Each path below is one point turned by a fixed rotation once a step. After each direction that follows a path, write how fast that rotation turns it, in deg/step (0 if it stays still).
Each turn is a multiple of 5 degrees from 10 to 175, or 0.
Each row of a path follows its step; steps can be skipped.

step 0: [-12.7 -26.9 -12.8  -2.1  34.8  19.6   2.1   4.6  17.4 -13.7 -10.0 -16.4
  -9.9  -7.0   0.3 -13.0  34.3  22.4  -9.5 -12.2  28.2   3.1  -7.3  -7.2
  -8.0  21.1 -18.1  -8.5  -4.8 -13.7 -15.7  38.1  11.4 -14.6 -38.7 -15.2
  12.2   2.9  14.2  47.3   3.5  20.8 -22.6 -33.4 -19.4]
step 6: [ 20.2  18.0   2.4 -13.3  -5.3  12.6 -15.1 -29.2  16.1 -28.6 -26.2  -1.9
   3.3   2.9   3.8  48.9  13.3  -9.3 -20.0   9.5 -54.2   5.7   0.7   4.6
  -4.8 -13.0 -23.1  10.5   1.8  10.5 -15.8  -5.7   0.6   3.8 -17.0 -45.0
 -18.8   3.2  24.3 -11.6 -22.9  -8.3   1.4 -21.1 -28.4]
step 7: [ 18.8 -14.5  13.4 -11.3   3.3 -14.6   6.1  -8.3  12.0 -23.2 -14.2  -8.3
  12.6  -9.9 -33.9 -31.8   3.5  -5.3  11.4 -28.9 -14.6 -11.8 -30.3 -47.2
 -34.9   6.5   0.0 -12.6   1.0 -25.5  16.3  -7.9 -14.6  17.5  -5.9  -0.5
 -24.2  31.6 -33.2   9.7 -32.0   5.2  -8.8  -2.1  25.9]
step 15: [ 19.5 -40.3  -5.2  13.1  -8.8 -13.1   8.0 -26.8   8.8  -1.2  13.9  -9.3
 -22.3 -27.5 -14.9   9.2  15.6  18.5  -4.9 -31.9  -4.6 -20.3 -10.2  25.9
 -19.2  18.6   1.2   3.3 -61.9  -5.8   8.8 -14.6  17.3  -4.4   6.4  21.0
   2.5  -5.1  -6.1   8.8  14.6 -14.6 -11.9 -17.4  43.3]
step 18: [ 40.0 -22.8  -3.6  -7.5  15.6  29.0  11.8 -19.9  -0.7 -22.6  35.9 -10.5
 -27.4 -18.8 -10.5  22.1  18.4   9.2  19.8 -17.8  12.7  14.8  -4.0  -2.1
 -30.9 -15.5  28.5 -31.4 -21.5   2.3 -23.6  -0.3  -5.7 -25.9  -9.4   0.2
  20.9 -20.0 -14.8   1.1  18.3   6.9 -18.3 -31.7   0.0]
step 25: [-20.8  21.1  14.8  -7.2   9.1 -14.1  -0.7  -5.8  33.8 -20.2  -2.0  -0.3
  22.0  -5.3 -43.2  12.8  20.2  18.7  -2.6  -0.3 -22.6  24.4  14.0 -29.3
 -24.2  -1.1  -8.6  10.1  -0.6   8.5  19.8   4.4  14.1 -35.4  -3.2 -18.3
  26.5  35.9  -8.5  34.1 -29.8   7.8 -12.3 -27.1  -2.6]
step 31: [ 21.4   2.0   5.3  16.2  -3.5   9.7 -23.9 -17.6  14.2  47.1  28.1  -2.8
 -11.0  15.1 -13.5  29.1  12.0  -9.8  18.4  16.3 -27.4  18.1 -27.5   7.9
  -4.7 -12.5   9.5   2.5 -46.8  -9.6 -21.5 -16.1 -28.7   6.7   9.3  -3.6
  -7.9  -4.2  20.3   1.8 -44.4  13.0  11.7  -9.8 -17.1]
[  5.9   5.4  -2.3  10.8 -12.9  -1.8   3.5  -4.3   4.2  -5.0  -6.1   0.0
   8.0   5.0  -0.3  -7.0   4.7  -1.2   7.6   1.6  -2.0   3.5  -0.1  -0.7
  -1.0  -3.3  -4.0  11.8   5.2  -2.5   8.8  -2.7  -1.3 -10.6  -1.1   1.1
  -5.7  -6.9  -2.2  -4.7  -6.9   5.9  -4.1   1.2   0.3]
20
[  2.9   2.6  -1.1  -4.7  -6.2  -0.9 -12.4   2.7  -1.0  -0.8   3.9  -7.4
  -6.5   5.6  11.1  -2.2   5.4   4.9   2.3  -3.0  -7.0  -9.8  -1.5  -2.9
   4.2   3.9  -0.1  -2.5   3.1  -4.7  -0.9   0.5   0.9  -3.8  -7.9 -12.0
   6.1   5.1 -12.5   1.9  -7.0   1.0  -1.8  -3.3  -1.9]
55
[ -4.2  -2.4   2.2   4.6 -19.2   2.8   4.7  -5.1  -3.0   0.2   8.1   0.2
  -1.5  -6.0   1.6  -1.9  -3.0   5.4   2.1  -3.1  -1.6   7.5   2.3   2.9
  -1.8  -2.1  -3.6   1.0   0.7   2.2   3.8   9.7  -3.5   4.3   3.8   1.8
   3.8   7.1  -4.4  12.2   4.5  -5.5   6.1  -1.0  -9.7]
70
[ -4.5  -0.9   1.9  -6.6  -1.6  -0.6   9.7   1.7   4.2  -6.0   2.4  -2.9
  -3.1 -10.2  -9.5  -2.6   5.5   9.7   8.0  -5.5   1.7  -8.3   4.0  -2.9
  -6.9   3.5  -2.3  -9.1   1.9  -4.2  -2.5  -1.7   4.3 -10.3  -8.5   8.7
   2.7  -0.8   3.1  -0.5  -2.5   0.2  -2.5   8.2  -2.8]
100
[  6.6  -3.2  -1.1  -2.3   0.4  -1.3  -3.4   6.5   9.9  -8.1  13.1   1.0
 -11.8   3.5   4.9   4.0   0.8  -4.5  -2.3  -5.6   3.5   5.3  -1.3  -7.8
  -4.1   2.4  -1.4   8.6  -1.4  -1.5   3.5   5.5  -1.5   3.0  -0.3  12.0
  -0.5  -1.5   0.4  -3.5  -4.8   4.6  10.7   3.4   5.1]
135

step 5: [ -9.4  15.7   1.3   3.2  -4.6  -4.5  13.9   3.1  16.4  14.9 -32.7   1.5
 -18.8  -3.4  28.2  12.9 -16.2 -18.7 -25.7   2.6 -15.0   3.4  37.7  11.0
 -17.3  -7.5  34.5  14.5 -15.9  -4.1   8.5  -4.1   1.1   7.4  -0.1 -49.2
  -4.9  24.0 -12.5 -23.8 -14.9 -23.7  15.7  -7.6   7.1]
step 6: [ -9.8  14.2 -16.3  12.1 -28.0  -6.8  -8.7   3.6   0.1  43.2  -0.5  25.2
 -12.9  -4.5   5.8  15.0   2.4   2.8 -28.5 -28.3  -7.5 -11.2  19.4   5.1
   0.4  -6.2  -7.5 -20.2   6.3   1.6  -8.5 -10.3   7.9 -30.2  -4.5 -20.7
  24.2  -4.9  30.3 -18.6 -37.2  16.7  10.0  20.3  21.6]
step 11: [-12.3  18.7 -12.8 -31.0   7.0  15.5  18.9  20.8  -4.9  -3.9   5.5   3.4
  -5.9 -34.1  -4.9 -16.9  -5.0   6.0 -25.1  19.9  25.1 -30.8  -1.5   3.6
  -4.4  29.2  11.4  50.3  13.1 -11.1 -12.2  -7.3  -6.0  -1.3 -18.7 -16.0
   7.9  -3.3  -7.8 -21.9 -31.7  10.7  10.7 -10.2  -1.1]
step 22: [-34.1 -23.7 -17.2  21.6   7.3   5.7  -9.9  32.9   8.4  16.2 -17.5  15.4
   1.2  -3.2  -8.7 -32.1   3.2 -10.6 -37.0  -6.0  -3.2   6.4   8.8  -8.6
   2.0  21.8  12.8  11.7  19.9   5.2   9.0   6.8 -32.6  18.7 -17.6 -24.8
   7.7   8.6  19.2   8.1 -14.6  -5.4   5.7  40.5   2.6]
step 28: [ -5.1  21.1   3.1 -20.3  11.1 -22.9  22.3  28.3  40.3  22.3 -39.6  17.7
  14.0  -2.9 -18.7   7.3 -21.2  13.7 -20.6  26.0 -14.0  27.0 -10.6 -10.5
  -3.3  13.7  15.3   7.6   2.4  -6.4  10.6  -7.6  27.9  -1.5   8.8 -16.7
  33.7  12.0  -0.1  -6.8 -10.5   6.5   0.4   6.5   1.7]
step 30: [ -2.2  23.0  12.7  -2.1  -0.9  -9.1   1.3  25.9  12.5 -23.5  -2.6  23.5
 -12.5 -18.1  -4.6 -18.9 -12.9  10.7 -35.4  15.8   7.9  -2.4 -19.1 -13.4
  -4.0  17.0  33.3  36.9  -5.0 -11.9 -12.5   6.5  19.7  -0.4  22.8   7.8
  -4.7  26.7  -7.6   5.6 -22.4  14.6   0.5 -20.4  38.0]
step 33: [-14.5 -23.5 -19.8  -1.4  21.3 -19.0  -0.9 -12.7   3.7 -18.3  -0.2  39.4
   7.5 -11.8  29.3  -3.8   8.0  13.8  -4.0   6.3  -2.5 -14.4  -6.5  -7.0
  10.9  20.6  32.1  21.2   3.9  -5.4  33.7 -23.7   7.0  27.6  -1.4 -38.8
 -29.9  13.3   7.3  11.0  14.3  -5.4  -1.7 -12.3  11.2]
[ -5.5  -1.5   3.1  -3.7  -6.3  -1.4   2.9   4.5   1.3  -6.2   1.7   0.8
  -1.7   8.3 -11.9  -3.9  -4.3  -4.6   9.3   3.8   5.2   4.6 -11.0   5.4
  -0.3  -2.4   1.2   2.5  -0.3   3.3   2.3  -5.3  -2.2  -1.3   3.8  -3.5
  -4.7  -3.9   8.0 -11.0 -11.3   0.1  -5.3  -0.9 -10.4]
25
[ -0.5  -3.1  -2.4  -0.9   0.8   1.8 -11.1   8.5  -3.1   1.2  -2.4  -3.4
   9.2  -2.7  -2.2   1.9   9.7   3.3   2.2   1.1   2.6   9.1  -4.5  -4.6
   0.7   1.1  -0.1  -6.8  -0.3  -3.0  11.0   3.9   1.0   5.1   7.0  -3.1
   3.6  -7.5 -10.7   4.9 -13.1  -5.3   6.1  -3.0   0.8]
55
[-0.1 -2.4  2.2  7.7 -2.9  6.2  0.2  3.2 -9.2 -1.0  7.6 -1.6 12.7 -6.4
 -1.5 -4.6  0.1 -6.2 -7.2 -6.8  5.6 -6.6 -0.2 -1.7  0.3 -2.2  1.1 -9.3
  4.5 -8.5 -3.2 -6.1 -3.3  0.8 -8.6  1.5  5.1 -4.9  1.3 -8.7 -3.2  4.4
 -8.5  7.2  2.5]
155
[  8.8 -10.4   6.7 -13.5   0.1   3.5  -1.2   8.3  -5.1   3.8  -6.1  -0.8
   4.5  -1.5  -4.8  -3.8  -6.6  -1.9   4.2  -3.7  -1.7  -8.0  -1.5  -0.6
  -1.4  -0.3   4.6   4.8  -4.2   5.2  -0.5  -5.7  11.4  -2.0  10.0   3.5
   4.9   0.1  -3.2   1.4   6.0  -1.2  -6.1   1.3   7.3]
25
[-8.1 -1.0  2.2  6.2 -2.9  8.4  5.9 -0.2 -7.5  1.7 -2.1 -2.7 -2.7 14.2
  4.1  2.6  0.1 -0.1 -2.5  7.8  0.8 -0.1 -6.9  5.9  6.3  1.7 -3.8 -1.8
 -2.2  3.7  0.7 -4.3  8.6 -1.7 -5.5 -8.4  7.8  6.1 -6.8 10.2 -3.7  7.2
 -4.2  0.7  5.7]
115
[  5.3   0.3   1.6  -2.4   5.5  -4.9   1.4   1.2   0.6   4.1   6.9   0.4
  -0.8   1.6   1.0  -5.0   3.9  -5.0  -5.7   4.7   5.0  -2.8  -1.1  -6.7
  13.3   5.7  -3.0  -0.3   6.0  -4.1   7.3   3.9  10.5  -1.5   4.3   2.6
   0.5   6.8  -2.4 -10.0   2.9  11.0   1.3 -11.1  -8.6]
20
